Each named move below is a turn or a mirror, shown by a few rows before and after it. Which moves, in which order, take the first row of each later pair to the second? The first pair is answered.
j_20:
[-50  38   6  17 -21 -48 -14  15  14 -30  -4  54] |-> [-50   5   6  13 -10 -66   5  10  25 -31   7  53]
[-19  15 -10  24 -21 -14  -1 -21 -38  18  24 -37] |-> [-16  -8  -9  21 -13 -25  17 -23 -29  18  32 -40]
[ 12  14 -12  -7   0  17   1 -23 -13  -7  -2  -8] |-> [ 13 -10  -9  -8   5   4  16 -21  -3  -8   7  -9]
j_746:
[-34   2 -20  26 -31 -22  15  29   4  28 -25   6] |-> [-33   7 -25  26 -31 -15  14  29   2  29 -28   5]
[-31 -44 -37  21  14 -33  20  34  24   2 -24  21] |-> [-20 -34 -61  38  18   2  13  25  14  14 -29  11]
[-15   4  -6  -4 -28 -25   6  30   8 -14 -18  35] |-> [  0  18 -38  18 -25  21   0  17  -8   2 -29  21]
j_609:
[ -5  77   2  23  -1  72   7 -20 -50  19  18  17] |-> [-11  58 -10  16  -6  52  35 -44 -63  28  40   7]
[-12   2 -19  17 -18 -11 -14   1 -14  15 -13  -8] |-> [-11  21  -1  11 -15   6 -28  12  -7   2 -23   3]
[-24  48  23 -19  -3  -4   1   4   8 -28  -3  21] |-> [-29  27  10 -18  -9 -28  32 -21  -7 -19  20  10]
j_251:
[ -8 -18 -34  22 -11 -14   5 -16 -20  20   3 -15] |-> [ -9 -16 -33  19  -9 -14   8 -19 -19  20   5 -14]
[-39  26 -26  29  -1 -10  44   0  -6  -2   4  28] |-> [  7 -22 -41  35   3  17 -18  33  13  13 -33  -7]
[ 19  -1 -16   2 -13  19  -3 -34 -34  18  21 -29] |-> [ 14   6 -11   2 -15  16   6 -35 -35  17  23 -25]
[ -8 -28  16 -21  12 -21 -37  67  31 -22 -39  27] |-> [-44   7  29 -26  11 -42  11  46  14 -38 -10  55]
j_306:
[  9  -9 -16  16   9  -3   2 -30 -14  -6  18  -1] |-> [ 14 -23  -4   8  21  -6   4 -22   1 -14  16   5]
[ 24  22  23 -34  13   8   4 -21 -16 -21  14 -12] |-> [ 26  21  25 -36  12   7  -5 -18 -14 -20  12 -12]
[ -7 -10  48 -28  20 -22  21   5  30 -23   5  26] |-> [-11   5  43 -33 -20 -33 -30  14   3 -11 -16   8]
[  3  13  26 -15  11  28  24 -16 -11 -17  28   0] |-> [  7   3  42 -26   9  17   9   1  -1 -22  17   0]
Pairs:
Between the rows of a pair lie 2 to 3 moves.
[ 17 -41 -32  29   8   5 -34  -9 -14  -8 -13  -4] |-> [-11 -23 -38  26  -7 -21 -10 -27 -30  -4   4   1] | j_746 j_306 j_306
[ -8  47  -7   0 -27 -16 -19  22   7 -11   1  11] |-> [  0  45 -17   7 -25   0 -29  25   5  -5  -6   4] | j_746 j_251
[-32  13  17  -7 -17 -38  30 -13  -9  -6  23  14] |-> [ 17  27 -11  16  -5  52 -22  -4 -10   6  -9 -12] | j_746 j_251 j_609
[ 10 -37  -1 -17 -22 -34  -4 -28 -31  21  14 -33] |-> [ 18 -51  -8  -8   2 -14  25 -34 -15  19  26 -29] | j_306 j_251 j_306
[ 30 -24   8 -15  31  -2  -3  24  24  -7 -14  -2] |-> [ 15  40 -24   9  14  32  -5   0 -13   6 -14  -4] | j_20 j_306 j_306
[ -7   9 -21  21  -6  12 -42  27   5   6  -9  12] |-> [-33  23  -9  13 -13 -22 -20  18  -3   1   7  30] | j_746 j_251 j_306
[  7  -4 -11  15 -10   1 -15 -19 -13  16 -14 -23] |-> [-17  29  17   2  -4  -8   7 -21 -10  -5  -2   8] | j_609 j_251 j_746
[  1  26   0   0  -2  26 -20   6  -2   1 -14  -3] |-> [-14  19  23 -15   4  -5  20  -6   3 -11  13  11] | j_306 j_609 j_746
[ 23  -8 -17   4  -2   8 -42   3  -9  18 -18 -16] |-> [  5  -3  -5   4  34   7  36 -18  14  -5  16  20] | j_306 j_251 j_306
[ 22  28   1  10 -10  10   1  -6 -23   1  14   5] |-> [ 19  12  18   1   4  -4  21  -3  -3 -13  24  20] | j_306 j_746
[  5  -7  31  -4  49  34  34 -22  23 -15   4  16] |-> [  8 -52  38 -27   3 -32 -21  -4   7   6 -13 -17] | j_306 j_306 j_20
[ -1 -19   0   5  15 -26  -3  33  24 -25 -16  11] |-> [  8  22 -16  23  26  35   9   9   6 -22 -11  12] | j_251 j_746 j_609
[-25 -23  25  -9  -1 -61   3 -16  -7  -8  17   0] |-> [  2  21 -10  26   2  27 -57   7  -5   2 -34  -8] | j_609 j_746 j_609
[-12   9   9   8  -4 -11 -23  39  15  -5 -27  14] |-> [-17   3  -6   9 -17 -28 -25  29  -2   6 -25   0] | j_20 j_306
[  6 -17  11  -4  15   1 -36  50  33  -9 -32  13] |-> [  0  25 -49  35   3  46 -16   7  -6  18 -18  -1] | j_746 j_306 j_306
[ 13   3  31 -29  -2  14 -23  14   6  -9 -14  -1] |-> [-11  36   6 -12  -3  25  15 -20 -23  -1  12   5] | j_306 j_251 j_306
[  6 -26  29 -29  13 -22   8  -6  -6 -14  11  -8] |-> [ 24 -16 -14   3   7  25 -29   4 -11   3 -18 -24] | j_609 j_746 j_609
[ -2  11  17   5  23   3  58 -28  14 -10  27   3] |-> [ 41 -22  -7  19  23  43   4  -9  23   3  -5 -29] | j_746 j_251
[  1  13 -25  27  11  30   1   4   9   5 -17   7] |-> [ -8  26 -14  21  14  20  23  -7   3   0  -3  16] | j_251 j_609
[ -8   0 -43  30 -10  -1  -6   2  -9  16 -17 -13] |-> [-16  -8 -34  33  14   0  27   6  17  -1  -8  11] | j_251 j_306 j_609
[ -9 -26 -25   8  -1  -9  -6   8  -5 -13 -17  14] |-> [-11 -18 -22   8  10   1  11   4   2 -18  -9  20] | j_251 j_746 j_306
[  6  16 -19  26  29  30   3  28  21  20  -1  10] |-> [-12  14  13   0   2 -25 -24  50  19  11 -11  15] | j_746 j_306
[ 15 -16  53 -36  28   0 -34  36  39 -31 -10  40] |-> [ 11 -10  56 -37  13 -14 -44  35  29 -27 -10  37] | j_746 j_306 j_746
[ 21  17   0  -9  10  28 -23  -3  12  -7 -21  -9] |-> [ -2  43   0  -6   7  19   4 -25  -2  -9  -4   5] | j_306 j_251
[  9  42  11   0  -7   0 -18   8 -24 -10 -23  -1] |-> [  8  30  20   2  23   1  29  -1  -1 -25  -1  19] | j_306 j_306 j_746
[  6   1  25   2  -7 -28 -17  28  23  -9 -18  -3] |-> [-5 11 -3 28 17  1 41 -6 14 -3  6  9] | j_306 j_306 j_306
[-36  -9 -18   6  -9 -15  61 -26 -10  -1  42  14] |-> [-20 -26  27 -27 -31 -49 -28  39  17 -10  -3   7] | j_20 j_251 j_746
[  9   9  55 -33   3 -13  -4   1   2 -18  15  13] |-> [  3  34   5  -5 -23   6 -17 -27 -45   9  12 -13] | j_306 j_251 j_306
[  7  14   6   4   3  28 -16  -2   0  -6   2 -11] |-> [-14  10  15  -3  -2  -7  15 -12  -6  -6  27  -3] | j_251 j_609 j_746
[ -4 -30  -9  -6   7 -17  19 -10   9  -4  10   1] |-> [ -6 -28  -2  -7   3 -23   2  10  19  -7  -2   5] | j_746 j_609 j_746
[ 10   9  11  -9   3  10 -43  30   4  -5 -31   2] |-> [  9  12 -27  16  22  44   8 -12  -7  10  -5  -3] | j_20 j_251 j_746
[-45  15  -8   5 -18 -35 -12   6   5   2 -16  16] |-> [-20 -24 -23  13 -11 -24 -27  13  16  12 -25  -4] | j_20 j_306 j_251
